(in the rows, 128 means zero)
Where one turn sends some rows of the set: a few examples, then the rows asked
j344: [156 121 115 109  79  99 147 141 151 113 133 134 150 128 128 115 146 136
 121 133 151 122  92 124 108 113 133 106 127 115 136]
j56: [138 124  79 158 132 116 133 130 131 139 119 130 119 186 109 119 138 138
 125 131 160 146 115 119 124 133 131 125 128 137 107]
j785: [128 125 105 120 103 149 157 126 133 101 142 131 136 115 162 121 130 130
 138 105 110 129 102 154 107 121 119 104 100 113 118]
j976: [129 124  93 121 138 112 138 123 100 143 133 114 126 145 121 125 145 137
 119 140 156 122 150 154 131 161 105 111 111 111 107]
j744: [144 117 115 155 102 127 128 117 132 123 129 134 126 148  99 143 164 138
 132 103 149 144 133 137  88 116 141 123 137 111  72]
j481: [146 148 141 121  79 111 152 117 137 126 140 114 128 132 113 136 143 130
 136 139 147 128 124 147 125 142 116 102 136 123 136]
j232: [138 120 126 111 104 119 136 119 126 152 149 137 144 142 131 150 126  88
 139 116 105 112  92 141 133 130 121 112 123 116 102]
j63: [133 143  81 150 131 130 124 133 107 140 119 141 139 130 113 122  91 100
 125 110 137 132 121 122 116 141 108 162 120 129 106]
j394: [137 120  99 125 125 101 135 124  82 100 121 152 162 148 120 124 121 155
 126 117 164 126 150 144 117 119  96 134 130 135 122]
j611: [165 142 101 148 115 118 141 117 150 144 115 155 143 138 108 138 140 119
 135 129 127 141 113 109 130 123 112 100 118  93 140]
j932: [130 126  89 138 126 116 137 112 122 130 122 100 127 151 114 134 163 131
 129 132 129 150 150 157  89 102 142 133 119 104 108]
j794: [148 134  69 128 126 120 126 121 107 118 126 142 128 138 123 108  83 124
 145 101 127 133 128 135 104 131 131 161 109 122 115]
j701: [139 115 113 138 124 133 133 129 121 119 120 141 149 135 138 151 115 119
 126 111 105 138  70 135 116 109 129 117 123 126 143]
j716: [135 108 126 135 125 108 141 121 113 117 117 169 145 129 109 149 153 126
 136 120 163 126 125 117  85 110 111 137 120 100  80]
j7: [142  88  83 128 120  98 148 133 144 118 144 144 161 152 112 114 140 151
 128  92 160 113 124 120 114 132 123 127 114 121  87]
j866: [125 120  86 112 104 111 142 151 104 129 126 118 136 140 127 107 119 128
 116  99 119 121  98 120  89 174 120 141 122 126 100]
j182: [131 127 104 128 107 108 128 130 104 119 145 112 131 134 131 112 102 122
 120 103 120 109 133 126  96 174 124 125 136 135  87]
j951: [135 159 118 128  91 139 138 113 115 116 133 154 126 157 146 121 119 106
 154 114 107 134 117 145 123 106 108 111 126 129 106]
j186: [114 118 128 115 139  92 145 130  96 117 108 126 136 141 123 127 162 130
 119 136 138 127 134 134  86 104 117 137 116  95 118]
j782: [158 150 103 119 106 119 122 106 148 109 122 147 159 135 131 131 135 141
 148 122 128 127 144 136 117 110 101 115 114  96 153]

j701 moves to j232
j344 moves to j611
j182 moves to j794
And these:
j744 moves to j932
j7 moves to j56

Where one turn sends some rows of the set: a few examples, then the rows asked
j713: [128 118 129 117 144 151 154 128 138 138 161 121 115 133 127 126 146 131
 153 163 120  98 158 111 102 125 116 121 130 132 121]
j781: [138 135 106 134 123 119 113 133 146 124 100 103  92 136 123 115 129 120
 116 120 132 140 124 118 110 101 134 135 130 102 122]
j649: [115 106 121 103 123 137 116 139 116 123 141 138 142  97 153 128 136 109
 129 132  97 116 113 126 101 145 116 133 104 123 127]
j807: [106 130 122 167 130 124 120 151 116 140 131 111 115  91 124 119 144 131
 139 158 123 115 112 130 127 143 105 121 109 122 141]
j979: [132 118 125 132 131 152 166 123 144 164 154 105 130 115 138 132 145 148
 161 141 140 104 135 120 119 126 129 138 127 134 133]
j759: [148 114 129  99 131 139 143 128 133 102 148 132 115 120 141 135 121 136
 113 132 136 150 118 132 135 118 150 147 112 114 160]
j933: [108 167 148 154 128  95 113 127 119 132 122 127 119 135 110 120 138 129
 148 144 145 111 151 120 114 146 129 101 132 136 121]
j924: [121 164 129 145 124 125 131 102 114  87 123 130 110 129 127 155 145 132
 155 132 141 131 144 147 126 136 116 126 140 141 124]
j274: [128 154 129 134 123 140 104 110 108 132 146 125 137 115 159 125 144 143
 146 144 137 103 151 128 108 148 116 128  85 142 147]
j839: [148 155 141 137 132 153 120 126  96 141  89 106 116 134 118 124 126 108
 119 119 137 136 137 101 110 124 150 130 110 126 129]
j555: [137 142 126 129 118 129 131 112 109 108  98 118 111 161 139 139 117 151
 143 104 139 149 135 108 113 124 126 137 140 126 130]
j757: [108 136 144 102 119 112 106 126 133 123  95 123 117 137 129 101 154 132
 130 133 129 137 157 123 122 137 167 129 106 134 132]
j377: [130 134 116 143 134 144 134 133 121 119 133 144 154  89 164 148 152 129
 142 125 100 122 119 117 127 136 130 108 106 128 115]
j47: [141 118 133 160 129 136 127 114 128 139 143 145 165 146 144 106 120 116
 112 150 125 109 114 129 123 129 148 130 151 140 115]
j996: [137 131 110 133 124 149 159 123 107 122 143 133 129 103 128 128 106 106
 118 153 143 135  99 125 121 109 144 119 137 111 142]
j386: [127 132 127 128 128  85 153 125  95 148  88 142 121 122 133 124 139 134
 114 130 119 149 134 124 117 125 134 139 122 143 138]
j706: [119 153 160 111 130  83 113 123 133 133 119 121 105 134 128 130 139 151
 127 123 137 111 148 137 123 146 129 144 100 133 133]
j159: [153 112 128 146 137 140 136 131 126 126 145 120 141 114 130 110 109 103
 120 127 103 132 108  97 149 112 121 133 115 149 127]
j233: [130 117 138 117 127 109 106 114 157 132 122 109  99 109 139 127 146 117
 129 125 144 133 143 159 118 127 152 139 120 108 150]
j938: [129 151 131 127 127 170 131 121 119  76 155 135 122 123 128 126 125 128
 135 140 144 137 130 121 128 129 158 117 124 127 135]
j965: [104 158 114 148  98 108 125  98 123 119  95 129 129 110 111 121 139 138
 137 141 140 125 137 121 108 121 142 121 140 131 110]
j750: [134 105 125 132 114 134 104 128 143 108 146 132 164  98 131 146 151 139
 149 135 113 130 126 109 116 147 124 130 121 129 143]
j323: [139 128 137 137 108 163 133  98 134  97 138 129 138 113 144 129  99 111
 122 126 119 110 126  98 133 132 110 132 123 150 122]
j170: [106 127 148 131 146 145 133 112 140 145 120 143  95 153 109  99 131 136
 107 112 128 110 151 118 132 117 133 111 106 133 120]
j406: [135 110 150 143 129 134 135 121 144 134 123 133 140 129 155 123 122 143
 103 130 118 110  97 146 150 137 155 158 128 129 117]
j72: [104 122 126 138 119 137 139  93 147 150 118 138 121 159  99 113 122 138
 121 125 150 107 133 117 130 112 113 116 133 136 127]
j678: [125 149 135 133 126  72 140 123 123 176 105 123 124 126 140 129 130 127
 130 138 144 114 124 135 121 129 125 116 122 122 135]
j726: [130 122 157 138 139 143 113 112 129  94 137 146 136 144 132 122 120 136
 109 149 101 101 128 131 131 139 146 139 136 133 101]
j949: [126 124 145 125 150 154 167 132 140 137 144 114  97 104 129 143 148 153
 142 141 112  98 146 122 125 133 122 140 113 126 119]
j921: [135 102 140 126 128 144 125 115 156 107 143 119 124 115 163 109 101 125
 131 109 108 126 124 105 147 123 141 120 121 125 127]
j675: [125 127 141 140 144 130 152  98 128 163 115 141 118 147 104 126 128 158
 116 107 134 115 134 116 147 108 127 129 107 144 132]
j423: [135 135 137 129 150 113 138 123  72 158 123 120 125 122 127 128 132  91
 144 141 129 135 125 140 116 125 142 119 124 132 138]
j115: [126 111 128 117 138 101 120 120 126 127 123 125 121 126 162 143 133 157
 150 159 110 116 138 128 130 134 108 107 109 103 151]

j406 moves to j47
j759 moves to j996
And these:
j170 moves to j675
j649 moves to j377
j159 moves to j323
j781 moves to j839
j933 moves to j706
j423 moves to j924
j979 moves to j713
j965 moves to j757
j274 moves to j115

Where one turn sends some rows of the set: a few examples, then the rows asked
j831: [156 149 131 117 125 156 136 136 138 115 132 108 123 101 114 136 138 113
 147 117]
j153: [141 145 144 113 125 160 125 122  99 131 116 134 140 129  95 159 142 110
 109 114]
j535: [142 116 142 109  85 122 169 116 129 130 127 113 149 129 153 134 137 110
 132 134]
j191: [144 117 143 117  91 130 166 146 145 149 132 100 133 132 120 134 132 125
 140 115]
j911: [129 106 164 131 120 128 111 108 109 121 154 124 140 117 120 117 144 141
 119 146]
j915: [129 122 136 144  94 129 145 152 113 152 108 160 145 150 144 128 144 113
 130 135]
j258: [132 149 142  93 130 113 121 118 105 112 120 130 162 127 152 105 138 132
 133 135]
j476: [121 111 147 128 129 148 147 108 131 162 142 120 140 146 115 115 118 159
 130 117]
j242: [106 113 140 113  92 121 106 118  93 124 115 140 165 145 130 136 125 135
 123 123]
j598: [107 124 128 107 102 127 140 158 133 137 133 135 134 135 140  92 131 158
 137 129]
j509: [108 107 152 111 115 159 124 132 145 115 110 118 114 117 139 121 145 118
 142 118]
j993: [122 138 138  85  90 138 137 141 107 146 147 126 129 134 136 120  92 118
 119 128]
j263: [126 118 111 114 112 127 108 136 147 108 139 121 173 134 151 126 127 130
 136 139]
j163: [117 129 108 142 106 109 149 112 119 147 117 117 140 148 138 125 134 123
 155 112]
j57: [120 131 123 115  92 148 145 123  95 133 157 129 124 143 148 121 145 150
 104 127]
j324: [ 98 127 133 117 113 157 142 120 127 143 110 161 151 101 119 145 129 145
 136 129]
j545: [142 115 152 108 107 122 126 126 102 124  92 137 177 129 123 153 128 130
 130 129]
j715: [123 144 115 143 136 161 118 150 126 125 105 136 126 120 107 137 136 151
 125 119]
j618: [114 114 142 111 105 142 114 170 117 115 139 131 135 124 123 121 133 170
 127 128]
j604: [140 143 166 125 131 147 162 130 113 142 162 126 142 139 137 150 139 129
 114 131]
j39: [147  98 148 125 140 128 153 112 110 137  98 127 132 119 139 114 124 135
 145 147]
j884: [134 122 137  95  92 138 124 105 142 150 116 125 133 113 102 126 145 117
 103 134]
j546: [144 151 142 112 122 127 143 132 110 145 144 149 155 128 146 157 149 108
 108 138]
j276: [143 111 125 151 127 142 116 120 108 137 103 115 135 158 139 143 118 141
 126 116]
j599: [136 143 145 116 127 156 130 117  98 134 113 126 141 132  98 164 133 111
 106 111]
j211: [149 145 116 100 118 115 121 145 124 147 133 123 110 126 136 111 125 112
 154 122]
j952: [131 144 118 146 135 156 112 151 120 126 104 140 128 116 110 124 138 153
 128 122]
j595: [117 129 110 138 119 148 103 136 113 131 128 129 136 145 159 150 116 146
 121 110]
j879: [155 136 124 109 133 112 109 141 112 129 145 127 128 113 115 107 125 141
 153 143]
j401: [156 143 131 117 125 157 142 136 140 114 143 109 123 104 114 136 146 116
 144 122]

j163 moves to j258
j604 moves to j276
j915 moves to j263
And these:
j39 moves to j911
j535 moves to j242
j191 moves to j545
j715 moves to j831
j546 moves to j595
j884 moves to j324
j599 moves to j952

